B =
[[138 147 128 115 135 155 104 115]
 [150 148 138 107 140 143 139 156]
 [131 134 131 103 118 108 152 141]
 [143 128 130 117 113 148 105 126]
 [127 132 138 112 103 129 126 137]
 [127 127 126 138 122 120 123 131]
 [128 140 113 132 130 122 114 114]]
B[0, 0] => 138
B[:, 4] => [135, 140, 118, 113, 103, 122, 130]
B[4] => [127, 132, 138, 112, 103, 129, 126, 137]
B[1, 5] => 143
B[1, 0] => 150
B[2, 5] => 108
B[2, 4] => 118
B[1, 1] => 148
B[5, 7] => 131
B[2, 1] => 134
B[1, 3] => 107
B[0, 3] => 115
B[3, 3] => 117
B[1, 7] => 156
B[5, 4] => 122
B[3, 2] => 130
B[:, 6] => [104, 139, 152, 105, 126, 123, 114]
B[4, 1] => 132

grid =
[[111 131 106 112 100 122 118 131]
 [114 130 108 119 108 123 120 129]
 [119 130 113 123 116 128 118 126]
 [120 127 111 124 120 135 118 123]
 [119 129 112 122 113 129 119 128]
 [111 131 107 115 103 121 119 129]
 [115 131 111 120 109 121 119 129]
 [118 130 111 121 111 119 116 128]
 [120 128 114 124 119 126 117 124]
 [121 128 113 124 117 126 117 126]
 [121 127 110 124 121 134 113 121]
 [119 128 114 123 116 129 121 126]
 [117 129 113 122 114 126 118 127]
 [113 130 108 117 106 116 118 130]]
Indices start at 0.
(0, 0) = 111
(7, 3) = 121
(8, 7) = 124
(7, 0) = 118
(10, 4) = 121
(6, 4) = 109
(12, 4) = 114
(9, 4) = 117
(8, 5) = 126
(6, 1) = 131
(13, 0) = 113
(4, 5) = 129
(9, 1) = 128
(3, 6) = 118
(8, 2) = 114
(3, 1) = 127
(11, 5) = 129
(2, 3) = 123
(11, 4) = 116
(0, 3) = 112
(8, 4) = 119
(3, 2) = 111
(3, 3) = 124
(4, 3) = 122
(5, 4) = 103
(0, 4) = 100
(9, 0) = 121
(1, 5) = 123
(7, 1) = 130
(0, 2) = 106
(2, 6) = 118
(10, 7) = 121
(13, 2) = 108
(10, 3) = 124
(2, 7) = 126
(10, 2) = 110

A =
[[140 110 149 106 112 124]
 [120 139 116 142 147 137]
 [130 129 151 122 127 131]
 [112 125 129 136 145 146]
 [132 115 134 118 124 132]
 [123 142 158 132 136 135]
 [126 104 129 117 130 143]
 [131 102 122 116 128 136]
 [139 137 117 128 127 115]]
Indices start at 0.
(0, 0) = 140
(6, 4) = 130
(1, 5) = 137
(4, 0) = 132
(0, 2) = 149
(7, 2) = 122
(2, 3) = 122
(2, 1) = 129
(3, 4) = 145
(7, 0) = 131
(2, 5) = 131
(8, 2) = 117
(7, 4) = 128
(4, 1) = 115
(0, 1) = 110
(5, 3) = 132
(8, 1) = 137
(1, 4) = 147
(5, 5) = 135

x = [[144, 108, 135, 151, 141, 133, 132, 128, 127], [138, 131, 120, 137, 122, 119, 123, 127, 117], [133, 112, 146, 140, 138, 129, 136, 130, 136], [122, 131, 135, 119, 119, 114, 120, 123, 125], [139, 134, 106, 149, 124, 133, 141, 137, 113], [138, 135, 125, 129, 140, 134, 117, 136, 129], [123, 126, 124, 125, 128, 130, 147, 136, 140]]
x[-7, -9]	144
x[-6, -6]	137
x[-6]	[138, 131, 120, 137, 122, 119, 123, 127, 117]
x[-5, 1]	112
x[2, -4]	129
x[-4, 4]	119
x[6, -4]	130
x[:, -9]	[144, 138, 133, 122, 139, 138, 123]
x[0, -3]	132
x[-3, 4]	124
x[4, 3]	149
x[-6, -1]	117
x[-4, 2]	135
x[1, -3]	123
x[-5, 7]	130
x[6, 6]	147
x[:, 2]	[135, 120, 146, 135, 106, 125, 124]
x[-4]	[122, 131, 135, 119, 119, 114, 120, 123, 125]
x[:, -3]	[132, 123, 136, 120, 141, 117, 147]
x[-2]	[138, 135, 125, 129, 140, 134, 117, 136, 129]
x[-3, -4]	133
x[-5]	[133, 112, 146, 140, 138, 129, 136, 130, 136]
x[6, 1]	126
x[-7, 5]	133
x[3, -2]	123
x[:, -8]	[108, 131, 112, 131, 134, 135, 126]
x[:, -2]	[128, 127, 130, 123, 137, 136, 136]

W =
[[107, 110, 146, 144, 151, 129, 138, 150, 107, 136, 132, 106],
 [113, 131, 145, 106, 150, 122, 114, 148, 104, 147, 150, 145],
 [107, 147, 117, 107, 146, 148, 120, 114, 102, 151, 131, 147],
 [151, 108, 140, 141, 110, 111, 131, 139, 151, 101, 125, 114],
 [108, 151, 122, 109, 153, 148, 122, 119, 104, 154, 133, 144],
 [106, 152, 124, 110, 152, 149, 124, 120, 107, 148, 130, 142],
 [124, 144, 107, 132, 117, 152, 152, 110, 133, 111, 108, 128],
 [151, 106, 140, 146, 109, 113, 130, 139, 148, 103, 125, 113],
 [137, 104, 147, 131, 139, 109, 108, 151, 118, 134, 153, 130],
 [107, 155, 117, 109, 146, 150, 119, 113, 115, 151, 131, 145]]
W[-10,0] = 107
W[-7,-8] = 110
W[0,-2] = 132
W[:, -8] = [151, 150, 146, 110, 153, 152, 117, 109, 139, 146]
W[:, -6] = [138, 114, 120, 131, 122, 124, 152, 130, 108, 119]
W[-7,-5] = 139
W[2,10] = 131
W[-6,-4] = 104
W[3,9] = 101
W[6,2] = 107
W[2,4] = 146
W[-1] = [107, 155, 117, 109, 146, 150, 119, 113, 115, 151, 131, 145]
W[-9,-8] = 150
W[-1,3] = 109
W[6,-1] = 128
W[-3,4] = 109
W[-3,-7] = 113
W[9,7] = 113
W[4] = [108, 151, 122, 109, 153, 148, 122, 119, 104, 154, 133, 144]
W[9,5] = 150
W[:, -5] = [150, 148, 114, 139, 119, 120, 110, 139, 151, 113]
W[3] = [151, 108, 140, 141, 110, 111, 131, 139, 151, 101, 125, 114]
W[-2,8] = 118
W[-2,3] = 131
W[1,5] = 122
W[0,-6] = 138
W[8,-6] = 108
W[4,7] = 119
W[-10,-3] = 136
W[-8,5] = 148
W[1,0] = 113
W[1,-6] = 114
W[9,-4] = 115
